In the rows, zero is written as 128.
M: rows in 3 groups, each row roughly a mix of its group's directions:
M (148 x 14):
[[162 103 144 122  95 115 116 122 168 112 161 142 144  80]
 [119 131 158 134  78 103 156 171 136 117 144 105 117 164]
 [160 132 177 126 117 115  94 137 159  98 167 137 108 110]
 [115 102  81 119 102 109 127 117 168 122 134 135 184 118]
 [151 107 122 118 134 139 114  89 125 185 136 159 111  88]
 [132  88 166  96 168  98 129 131 153 150 128 139 157 104]
 [153 134 120 163 140 143 121 131 161  90 129  94 183 116]
 [102 107 159 152  77 150 124 159 110  95 144 122 134 155]
 [112 146 103 110 162 104 112 151 175 165 123 123  92 140]
 [ 84 118 117 108 164 159 130  99  79 120 109 139 143 109]
 [145 144 118 156 103 142 171 172 177 140 140 141 116 136]
 [114 145 131 163  79 148  86 135  93  95 131 115 119 144]
 [ 92 175 150 149 123 131 126 144 143  83 113 170 118 139]
 [103  89 101  88 108 101 150 139 163 161 112 122 116 114]
 [121 144 126  89 123  73 134 104 151 134 146 175 150 119]
 [135 129 161 142  79 147 150 136 106 127 103 108 162  84]
 [164  77 118 121 109 138 166 114 120 128 144 140 109  80]
 [127 140 141 113 151 190 169 129 141 119 149 118 153 161]
 [137 107 139 131  80 154 109 148 100  95  91 140 121 165]
 [ 85 178 112 128 134 149 165  87 107 108 140 128 132 121]
 [ 63 113 118 105 142 119 121 135 134 151 109 104 123 175]
 [ 72 129 106 111 123 116 154 147 150 175 112 103 151 131]
 [119 164 132 133 161 115 135 117 128  84 145 136 184 157]
 [158 130 132 149  99 135 171 139 187 154 114 121 137 151]
 [146  97 134 135 117 139 121 158 165 132 191 107 126 101]
 [129 135 151 125 100 155  99 115 142 102 186 118 138  88]
 [130  95 154  83 147 148 106 110 106  83 149 137 153 120]
 [129 123  99 178 132 140 169 149 148 169 127  97 140 113]
 [101  81 103 123 131 112 151 104 119 127 102 144  76 150]
 [ 95 147 144 116  97 116 120 136  79 133 124 158  97 170]
 [107  88 112 143 100 144 159 132 123 177 166 111 113 142]
 [103 151 101 133 179  99 106 108 118 139 141 136 104  85]
 [126 156  53 144 115 131 130 143 115 119  94 150 136 119]
 [129  80 158 115 120 154 167 151 148  84 151 127 122 134]
 [109  94 153 128 156 107 122  98  96 139 132 128  97 180]
 [121 163 149 105 164 121 135 130 111 145 157  99 183 112]
 [156  91 109 144 112 170 109 104 133 115 142  99  81 133]
 [150  98 165 120 154 130 144 100 111 106 182 142 107 144]
 [123 134 127 169  86 159 148 164 144  98 115 138 115 165]
 [127 106 130  72 166 139 131  91  91 119 135 124 156 109]
 [ 95 157 129 122 145 111 110 137 132  79 107 119 167 170]
 [102 102  98 119  90 114 123 138 164 189 132 121 122 129]
 [138 157 138  88 123 182 151 133 143 149 173 124 147 127]
 [110 153 175 105 142 108 127 103 127 141  91 142 174 109]
 [149 150 150 135 105 112  99 124 152 108  94 123 124 191]
 [128 157 163 135 112 125 140 172 105 144  73 145 104 136]
 [139  76  97 142 116 156 114 117 130  78 155 129 134 102]
 [119 171 147 134 159 150 155 161 143 133 125 131 184 141]
 [133 163  96 107 121  95 148 143 140 173  86 149 114 117]
 [131 160 123 164 154 144 163 161 176 118 147 114 149 142]
 [148 145  75 130 106 146 106 120 100 119 108 149  77 120]
 [139  84 128 112 167 108  84 110  99 134 124  90 145 133]
 [163 147 182 124 140 127 151 142 118 150 132 125  75 109]
 [ 99 100  92 160 155 150 172 115 141 123 104 144 112 104]
 [131 126 150 132 113 134 185 155 185 140 123 159 137 126]
 [154 122 156 130 139 141 122  99 123 111  69 156 116 170]
 [122 160 124 124 153 139 139 112 110  97 145 159 174  80]
 [162 105 147  84 113 139 140 153 114 129  72 151 136 113]
 [162 107 146  82 140 137 151 126 160 160 155 152 125 158]
 [128  89 147 142 163 152  95 105 139  96 146  94 139 160]
 [124  93 159  84  95 122 100 113  86 106 134 134 122 150]
 [178  73 127 108 127 159 106 136 125 158 132 106 110 124]
 [148 131 141 123 110 117 193 146 124 176 122 119 103 107]
 [122 123 174  93 133 125  93 145 122  77 145 161 135 137]
 [177 110 160 106 138 132 120 137 140 130  75 162 152 135]
 [111 107 159  89 150  95 141 112 129  90 153 139 130 170]
 [132 119 138 104 126 202 140 141 100 135 144  89 129 127]
 [146 109 135 107  94  97 101 131 141 128 170 134  79 155]
 [146 139 115 158  65 138 136 131 164 135 153 135  91 133]
 [145 121 119  65 163 107 130 155 112 129 158 151 103 135]
 [139 150 120 127 118 127 147 155 138  82  91 116 157  76]
 [114 161 105 168 140 110  95 101 134 128  78 138 102 117]
 [130  96 111 117 138 163 104 117 108 134 114 140  82  75]
 [122 102 114 119 134  55 137 132 155 116 128 160 151 112]
 [141 164 123 126 133  99 137 146 149  63 151 149 155 125]
 [127 152 147  99 156 128 130 129 123 110  71 126 139  74]
 [ 98  82 102 122  90 149 107 124 117 161 145 142  97 106]
 [123  66 120 162 160  99 119 114 123 111 117 115 110 160]
 [ 85 177 121 139 122  84 112  98 113 146 155 136 112 130]
 [ 89 145 105 151 143 161 160  90 126 109 129 142 131  84]
 [143 113 152 131 143 130  87 132 174  96 179 122 118 109]
 [ 81 140 101 130 139 129 111 142 162 182 165 125 126 129]
 [117 144 132 145 130 193 124 106 104  84 114 100 144 129]
 [174 110 176 125 125 135 149 103  82 102 120 139 111 125]
 [159 144 138  93 117 102 126 175 113 179 154 122 135 121]
 [120 182 123 144 148 157 119 103 109 115  83 128 163 141]
 [153 128  68 150 108 115 107 113 151 113 125 148 169 148]
 [ 99 188 154 155 150 111 144 132 146 125 131 151 151 158]
 [128 146 122 179  88 114  86 161 124 133 141 109 100 143]
 [130 111 131 119 155 124  98 154  88 129 176  84 152 128]
 [ 93  81 117 114 160 117 120  85 106 103 112 143 100 126]
 [ 70 117 137 103 160 147 116  96 109 167 140 136 142 118]
 [106 150 129  83 146 108 172 134 118 134 106 158 172 137]
 [110 112 176 121 135  96 149 186 131 124 138 141 157 114]
 [ 99 130 125 129 125 107 181 138 162 129 123 163  84 154]
 [ 90 118  78 111 127 118 130  79  89 114 137 108 123 120]
 [117 118 146 164  87 155 109 106  95 138 137 118 170 158]
 [140 119  79 162 141 140  88 106 105 146 105  89 114 128]
 [ 93 150 138 154 128 127 105 116 132 106 190 106 152 103]
 [112 129 124 146  71 139 130 125 124 105  96 163  84 150]
 [147 116 141 126 109 114 129 110 112  73 177 167 137 143]
 [102 149 103 134 132 161 146  93 110  86  86 153 115 133]
 [161 108  96 113 118 124 104  98 127 123 129 181 117  85]
 [115 152 149 109 127 112 155 165 133 110 103 155 182 103]
 [109 118 117 103 183 136 146  76 120 109  96 139 141 117]
 [139 145 129 167 114 144 145 133 183 113  79 154 125 141]
 [150 167  90 145 126 146  86 101 114 168 109 111 114 125]
 [115 151  82 111  89  90 126 149 156 146 104 154 141 117]
 [ 95 144 159 143 137 146 148  90 155  85 131 119 165 145]
 [162 115  81 110  97 154 146 149 133 125  85 122 115  98]
 [120 127 118 188 147 156 104 108 140 107 160  90 123 144]
 [161 154 145 135 141 172 100 119 118 178 120 116 110 160]
 [ 90 134 142  94 141 126 154  98  93 139 103 144 174 111]
 [113 148 181 121 160 111  98 131 161 124 140 103 140 166]
 [124  84 103 105 116 112 106 109  84 131 115 136  77 137]
 [129 151 115 169 132 161 111  79 155  87 128 110 142 125]
 [151 145 133 163 159 126  86 134 129 135  83 126 175 122]
 [175 106 127 135 141 137  69 103 140 121 135 147  91 123]
 [105 171 120 123 120 109 112 119  76 166 136 121 129  86]
 [136 138 120  92 115 101  94  83 138 148 171 147 139 102]
 [162 161 103 119 101 113  93 126  95 167 143  98 113 126]
 [104  89 149 133 158 152 136  95 150  83 112 145 154 113]
 [134 131  93 180 125 165 170 149 162 118 115 123 121 142]
 [120  72 135 151 151 103 109  99 107  92 100 125 120 150]
 [153 124 139 138 121 159 110 129 155 158 189 107  95 137]
 [154 101 150 146 139  88  98 111 147 102  87 163 137 136]
 [142 124 163 139 109 121 144 127  94 134 160 137  89 184]
 [118  86  81  96 126 112 152 127 129 101 132 121 161  91]
 [130 161 141  94 182 101 109 138 107 149 135 123 160 101]
 [151  99  94 165 139 153 126 137 140  87 117  84 131 150]
 [128  87  77 150 122 130 113 136  96 138 115 125  77 123]
 [122 181 151 114 132 122 136 168 118 156 103 146 170 113]
 [161 137 150 132 146 123  97 130 192  94 113 154 132 140]
 [102  59 120 104 133 105 162 141 113 110 150 115 118 127]
 [131 159 102 109 140 128 103  69 103 134 114 139 119  84]
 [158 141 183 123 141 104  99 119 145  87 118 120 140 161]
 [139  74 137 106 139 176 154 149 121 131 153  96 120 142]
 [107 161 170 170 136 127 115 103 144 111 157 138 109 166]
 [136  78  89 133 125 138 130  90 144 173 158 138 141 118]
 [ 87 102 109 144 108 174 155 132  86 137 140 114 138 103]
 [142 185 154 104 114  94 110 163 137 150 152 149 123 122]
 [103  76 126 146 148 141 139 137 103  78 117  95 148 124]
 [120 122 146  99 137 131  76  97 117  91 120 164 141  96]
 [136 130 147  71 126 126  91 111  85  94 139 132 131 152]
 [154  94  72 106 133 132 137 124 116 129  72 122 139 117]
 [132  75 146 153 161 128 151 157 160 102 143 119 143 153]
 [ 87 118 120 153 165  62 133 131 124 124 130 132 153 141]
 [121 168 135 111 171 109  89 145 139  92 116 140  96 150]]

one row of each group, then the others: which group is each in?
[117  87 104 130 168 160 129  93 104 140 168 138 108 134] : B
[126 173 118 130 129  71 111 126 144 147 111 163 159 108] : S
[101 110 146 119 173 108 110  83 131 120  94 146 143  95] : G

[ 90  70 126 144 107 136 154 106 122 117  94 148 103 133] : G
[153  97 138 174 119 137  95 118 126 100  91 120  87 138] : S
[ 92  67 111 137 134 106 152 141 105 105 142 100 107 130] : S
[120 152 108 148 149 166  95  98 117 139 164  87 153 125] : S
[120  99 141 124 143 106 109  66 113  89 109 149 127 153] : S
[137 140 174 106 132 111 130 183 121 142 123 119 171 157] : G
[ 88 111 153 109 185 149 112  99 122 153 154 121 124 129] : B
[113  99 119 148 146 151 191 125 141 145 134  95 163 127] : G
[ 92 168 130 172 101 131 135 155 137 128 151 152 111  93] : G
[153 164 174 131 101 114 108 162 153 140 102 135 158 144] : G
[162 128 142 141  93 134 170 148  94  80 134 135 114 106] : B
